(in the rows, 128 means zero)
One hidden turn or mirror swaps the rows below in pairs. Which row is each named row swapped with?
The rows were stretched afterwards, more along some directions than others.
q414: [159 108 116 109 121 149 122 133 140 133 143 147 128 161 114 157  91 113
 125 127 131]
q345: [117 108 107 102 147 142 137 151 101 121 138 147 101 147 106 144 105 121
 143 130 135]
q262: [139 114 129 109 146 143 118 143 112 129 124 129 114 145 106 132 119 122
 140 115 113]
q316: [157 119 128 159  91 112 124  85 104 103 115 130 129 129 124 156  91 139
 145 120  98]
q971: [119 102 121 149 112 114 154 129 126 124 130 106 156 114 109 132 115 164
 141 148 116]
q871: [147 149 145 151 127 166 124 122 120 104 128 119 133  88 161 105 131 127
 116 124 146]
q65: [152 133 140 126 138 137 109 111 158 124 105 118 132 124 146 127 155 129
 113 116 108]
q304: [141 132 137 110 149 142 125 128 128 154 107 142 131 111 149  98 143 114
  90 118 169]
q267: [138 128 117 114 143 133 114 114 129 130 111 132 131 116 147 111 119 105
  87 101 165]
q895: [142 107 125 138 110 122 123 114 138 131 133 137 142 120 154 125 169 142
 110 119 120]
q892: [112  92 132 133 126 131 158 123 131 122 129 131 121 114 139 142  95 138
 126 132 137]
q374: [146 133 130 119 122 144 128 110 145 160 113 127 125  93 134 107 112 114
 105 119 188]
q427: [142 113 138 127  79 142 132  81 120 138 160 131 129 144 148 143 101 128
 109 122 117]
q75: [119 120 119  91 138 137 113 142 121 143 140 133 125 158 105 158  93 109
 132 115 118]
q864: [138 130 171 119 129 143 104 127 129 136 127 126 138 141 122 122 135 125
 105 132 112]
q622: [141 137 113 115 125 134 115 112 129 134 135 136 128 123 145 127 123 111
  94 108 181]
q99: [150 114 131 146  88 112 132  84 114 125 119 134 118 135 129 156  93 133
 130 124  95]
q962: [119  91 111 159 120 125 147 129 124  98 117 118 141 112 118 136 101 150
 151 146 108]
q480: [136 139 106 133 139 140 120 128 138 134 106 122 132  96 145 108 116 120
 109 103 168]
q196: [150 102 126 134 115 138 115 119 141 145  96 120 131  97 151 104 147 139
 105 104 123]
q977: [139 145 158 141 124 122 109 139 132 136 139 100 165 105 127 162 105 121
 124 133 144]
q674: [162 116 144 162  82 118 130  85 113 123 115 124 122 109 117 148  93 146
 153 126 105]
q815: [128 102 134 148 122 121 165 111 147 128 134 123 122 101 131 143 107 142
 133 141 144]
q514: [151 128 162 142 112 124 122 125 145 140 138  99 151 104 130 153  90 113
 123 126 147]
q385: [161 139 128 121 141 127 114 139 136 156 128 138 146 106 153 122 151 116
  94 122 157]
q882: [116 109 115 116 130 144 121 130 127 114 126 131 118 149 112 125 102 130
 143 118 109]
q386: [143 152 155 136 129 142  90 133 143 140 102 108 147 109 145 142 146 123
 112 116 108]
q684: [140 148 126 124 142 135 122 121 100 140 108 134 123 109 123 128 114 117
 122 113 162]
q967: [118  85 118 161 122 129 145 122 124 105 130 112 157 118 115 139  92 155
 148 139 111]
q322: [157 151 164 139 136 124 101 125 144 149  87 120 132 110 139 134 158 132
 116 104 121]
q28: [139 104 108 121 120 122 133 125 136 144 117 152 113 127 138 128 155 143
 121 123 108]
q454: [128  96 146 130 118 113 148 116 138 138 127 134 121 123 143 155 108 132
 130 124 135]
q802: [139 139 107 125 134 128 128 123 144 131 127 134 139 120 123 128 115 112
  96 108 170]
q782: [129  97 119 139  81 134 153  83 122 127 166 137 128 132 137 139  90 129
 117 129 115]
q314: [151 119 120 112 131 137 130 132 139 132 146 132 115 149 101 143 103 112
 137 124 129]
q992: [136 138 116 113 146 150 124 120 126 147 104 129 119  94 146 101 133 118
 100 120 176]
q127: [163 120 117 131 111 127 119 122 130 142 109 149 127 112 151 113 145 125
 116 125 132]
q16: [123 105 117  93 145 142 107 142 120 118 125 136 114 158 117 137  95 105
 122 110 110]
q442: [140 102 138 138  81 126 150  78 134 120 165 128 134 126 131 128  96 131
 111 146 131]
q680: [159 134 154 167 111 146 131 102 116  99 112 122 136  90 147 113 113 140
 122 118 128]
q407: [165 149 158 145 103 151 132 113 117 113 135 119 132  98 149 113 123 148
 112 123 135]
q523: [110 103 119 159 121 133 132 138 116 113 116 103 154 107 113 124 113 145
 152 140 108]
q208: [134 131 149 147 109 124 109 119 146 127 125 102 149 114 139 172  95 116
 144 126 150]
q358: [158 137 137 158 108 160 118  93 119  96 121 125 138  93 159 122 100 141
 123 127 141]
q136: [140 133 173 134 145 140 123 140 148 140 110 117 136 126 128 117 140 119
 105 123 117]
q965: [136 114 141 138  90 128 139  95 116 115 175 134 143 128 133 132 114 139
 107 143 127]
q36: [124  99 118 163  96 133 143 124 125 114 116 104 144 111 119 141 106 143
 150 138 113]
q289: [167 134 133 123 116 143 124  95 148 150 123 145 145 121 144 127 114 116
  95 120 180]
q269: [157 137 142 150 103 154 143 104 130 113 131 126 131 100 158 127 127 130
 126 123 138]
q983: [148 125 128 106 146 146 108 152 115 128 118 138 118 154 117 131 120 108
 121 121 111]
q578: [140 122 112 104 122 138 109 140 129 119 133 148 119 152 108 150  98 113
 135 111 132]
q643: [127 119 136 124 113 124 121 120 147 151 137 110 150 128 147 170 105 120
 130 128 148]

Swapped with q127: q136
Swapped with q28: q322
Swapped with q385: q864
Swapped with q442: q514
Swapped with q871: q523
Swapped with q684: q345

One hidden turn or mirror swaps the rows below in pairs. Which row is each named row swapped with?
The rows were stretched afterwards, more along some directions than others.
q522: [134 166 107 105 163 101 148 132 162 142 164 118 112 154 180 162 116 148
 138  74  93 163  45 131 175 193 144 167 125]
q711: [188 137  69 106 149 100 115 130 140 178 161  90  86 132 143 168 130 157
 148  82 120 117 137  95  94 141 175 148 121]
q738: [151 165 115 103 159  94 149 130 147 140 163 126 103 151 150 158 111 154
 142  72  97 169  54 162 162 200 132 168 112]
q565: [143  93 126  90 139 158 149 103 190 164 171 135 122 130 139 119 117 161
 129  62 104 162  82 151 134 192 153 155 123]
q14: [112  97 149 103 124 125 116 135 166 136 147 129 123 122 163 142 124 142
 112 101  92 169  79 129 157 148 136 166 112]
q179: [132 110 107 113 109 129  92 117 137 131 134  98 114 138 144 162  93 175
 167 152 110 139 121 143 113 132 139 145 120]
q970: [128 146 129 114 141 133 171 115 128 142 143 105  96 164 122 165 120 146
 144 102 111 147 102 152 141 194 128 125 109]
q573: [127  87 134 116 145 173 131  93 169 144 169 127 105 120 136 120 128 151
 153  85 109 178 114 156 111 202 151 147 113]
q388: [113 122 108 115 165 147 149 109 209 140 157 134 111 122 158 152 116 153
 127  54  84 157  71 144 179 191 148 178 125]
q596: [128  95 109 115 163 147  97 129 184 153 157 141  99 125 175 152 131 179
 152  67  95 155 102 165 162 157 151 186 117]
q403: [166 177 110  95 156 118 173 119 133 136 142 125 114 155 156 158 133 144
 122  67 125 136  79 141 148 170 134 156  97]
q502: [177 129 106 101 171 104 129 143 157 122 183  97  86 133 169 164 109 181
 155  95 107 138 106 136 126 163 152 164 103]
q990: [184 129 123  69 139 128 112 131 123 144 161 117  98 151 169 184 135 156
 137 120 105 127 111 105 106 142 166 149  98]
q15: [136 108 120 124 103 142 105 100 152 137 143 103 150 120 182 166 126 128
 102 113 129 148 125 117 123 168 153 156 116]
q162: [192 112 117 104 157 132 114 131 157 183 129  61  94  99 179 161 142 162
 134  94 114 114 155  79 105 110 139 160 140]
q90: [136 100 129 112 123 148 126 121 183 179 116 120 139 107 148 136 147 144
 121 124 102 141  92 113 110 160 153 156 136]
q566: [112  95 137 130  97 155 153 100 128 184 153 103  96 126 138 161 126 144
 130 115  98 151 119 135 137 195 132 126 122]
q961: [120 121  65 109 162 136 105  98 157 123 135 137 129 123 176 160 121 147
 122  74 151 121  95 140 152 176 181 166 119]
q94: [132 114 131  94 105 134 158 125 151 132 156  90  95 186 153 161 120 143
 116 120  79 164 112 152 176 196 154 167 128]
q97: [141 118 147 108 151 123 137 114 145 163 131 124 107 117 136 133 130 135
 126  50  72 161  98 177 154 206 184 166 120]
q937: [131  68  91 140 157 157  92  99 168 169 159 154  92  80 171 166 102 145
 150  60 115 126 131 149 134 174 177 183 134]
q222: [159 126 125 102 143 148 147 124 141 132 127 114  98 154 144 166 110 140
 154  80 142 145 119 123  91 173 134 134 127]
q213: [173 150 128  80 158 165 143 117 165 147 172 121 117 154 170 152 132 142
 104  62  95 134  78 145 144 183 197 163 155]
q226: [171 126 129 102 136 135 113 143 142 175 147  95  59 138 165 148 110 158
 136  88 119 135 147  90  70 143 151 142 114]
q623: [168 128 106  84 187 133  81 101 141 114 183 108 102 140 130 154 129 158
 159  92 105 164 125 134 122 145 155 168  93]
q615: [135 138  72 120 149 149 120  95 170 114 130 137 119 135 168 174 106 146
 138  53 123 137  80 124 144 183 165 153 104]
q978: [161 130 119  86 138 108 123 137 155 164 175 107 124 163 189 177 158 173
 115 131  66 132  99 111 133 156 177 151 121]
q792: [100 110  94 105 144 114 135  99 149 160 147 118 111 158 142 145 114 138
 128 133  97 160  81 121 114 169 183 133 140]
q717: [158 128 109 110 161 143 104 109 161 124 160 118 120 115 169 180 171 175
 136  81  97 169 120 114 131 144 157 147  61]
q163: [142 117 155  94 107 161 125 125 145 142 120 108 108 161 156 160 138 144
 130  63 107 179 132 141 140 150 140 157  93]
q165: [148  62 144 124 131 165 113 138 176 156 124  86 108 107 155 149 116 128
 139 100 110 146 140 134 144 161 101 182 108]
q914: [157 127  95  99 159 141 136 117 149 173 153  79 115 129 144 138 131 108
 117  93 127 127 136  89 125 176 168 122 131]
q679: [174  70 141 104 121 168  97 138 148 156 128 103 123 103 163 149 122 142
 134 119 120 113 155 129 110 115 127 177 126]
q974: [116 116 109 105 126 133  93 111 138 122 167 105 104 158 170 188 128 148
 126 132  95 165 139 122 117 141 200 140 125]
q351: [118  96  82 122 155 140 115  74 151 141 158 123 128 123 140 134 135 114
 136  98 150 140 126 140 121 199 176 141  96]
q460: [134 122  75 103 175 115 114  92 169 144 177 108 129 168 141 162 132 139
 136  88  85 167  98 110 165 200 172 145 121]
q405: [138  74 125 116 114 149  94 117 156 173 113  90 138 122 133 116 126 121
 133 104 116 145 131  95  96 139 149 119 125]
q582: [169 101 120  93 134 131 103 122 138 184 155 119  86 158 168 193 118 150
 146 122 106 128 144 134 141 148 180 173 129]
q283: [134 145 108  96 162 107 158 120 146 160 184 130  99 129 122 176 139 165
 138 103  84 169  68 139 147 190 128 156 111]
q51: [158  72 121  76 126 151 123 119 165 177 142 115 124 122 158 123 135 148
 126 109 121 128 116 103  93 126 167 134 112]
q439: [160 153 113 116 132 133 127 123 137 118 144  72 120 128 123 170 119 138
 148  85 125 158 134 124  99 144 130 137 103]
q852: [148 131 108 107 150 111 130 117 127 160 173  91 117 145 146 159 118 120
 123 116 101 122 127 104 109 171 173 124 147]
q335: [132  78 142  88 138 158 117  89 170 134 166 131 129 154 170 141 134 119
 121 108 100 173 132 163 142 189 165 183 117]
q420: [170 122 132  87 160 164 126 129 179 130 152 140 109 107 136 155 128 168
 141  81 143 136 108 133 108 162 148 166  94]
q161: [159  80 145 116 135 145 104 132 147 142 164  96 111 111 147 178 156 196
 133 140  75 158 131 123 126 140 101 169  94]
q837: [160 144 121 108 131 122 139 151 135 175 149  95  86 136 194 151 134 159
 126 111 108 130  86 107  95 110 145 138 133]
q660: [ 94 108 141 122 142 167 139  98 167 124 136 123 137 105 152 114 120 120
 114  81 116 164 100 177 155 214 160 149 117]
q577: [187 128 145  86 144 144 132 120 110 150 147 123  99 134 158 186 139 145
 133 121 118 127 113 105 112 142 145 161 101]
q787: [178 142 113  97 137 125 146 134 139 147 164  88  97 136 163 166 100 129
 162  74 100 141 122 126 149 148 120 167 115]
q947: [124  69 122 124 107 154 108 124 166 193 129  92 124 108 127 136 125 153
 145 125  70 156 150 106  97 132 149 118 137]
q588: [138  96 132 109 147 164 127  73 152 167 149 135  86 123 181 173 125 158
 112  72 114 136 128 159 160 191 187 191 162]
q553: [130  92 143 112 150 109 122 114 139 156 155 121 121 136 151 161 140 131
 139  87  76 174  96 149 125 192 165 154 144]
q814: [174 108 119 102 134 122  93 141 147 173 154  99 115 111 181 157 144 153
 139 102  94 147 161 109  83 119 188 152 129]
q856: [148 137 102  88 156 145 161  99 154 135 162  91 120 136 112 141 120 137
 154  79 109 155  86 112  92 180 137 133 106]
q139: [132  83 120 134 102 149 119 117 169 145 151  78 139 136 119 146 122 157
 141 136  76 157 136 111 132 167 107 118 103]
q195: [155  90 136 125 137 160  74 123 148 180 144 101 105  90 138 149 143 165
 131 100 113 137 158  80  66 114 138 117  96]
q929: [141  99 110 121 104 136 151  93 114 148 137  91 120 128 136 167 122 136
 160 149 132 135 127 121  98 171 113 133  96]
q517: [167 109  92 118 136 121 101 127 173 175 122 105 132 109 144 153 134 168
 175  80 104 136 132 113  92 114 130 133  94]
q122: [166  98 129 104 127 139 107  97 124 135 158 140  97 148 144 186  90 157
 120  80 121 122 116 147 140 171 177 168 123]
q600: [130 142  98  65 128 128 155 130 143 140 137  99 122 157 151 167 125 121
 117 130 130 129  86  99 136 165 144 136 115]
q906: [121 135 122  95 167 149 149 113 188 137 150 123 112 128 162 118 157 128
 123  62 105 182  64 112 142 175 128 167  98]
q894: [154  92 129 129 159 112 106 112 155 149 171 102 115 106 170 162 152 143
 131 125  87 170 103 131 112 182 136 186 103]
q292: [113  95 118 100 145 171 134  90 162 159 140 103 114 125 135 112 133 101
 136  70 142 166 130 136 110 188 152 148 108]
q17: [154  90 122 109 148 144 127 113 165 171 135 111 110  92 162 153 131 125
 118 119 136 112 129 108  97 140 149 174 122]

Swapped with q14: q420
Swapped with q139: q351
Swapped with q553: q222
Swapped with q162: q588
Swapped with q573: q405
Swapped with q615: q894
Swapped with q51: q565
Swapped with q837: q213
Swapped with q906: q90

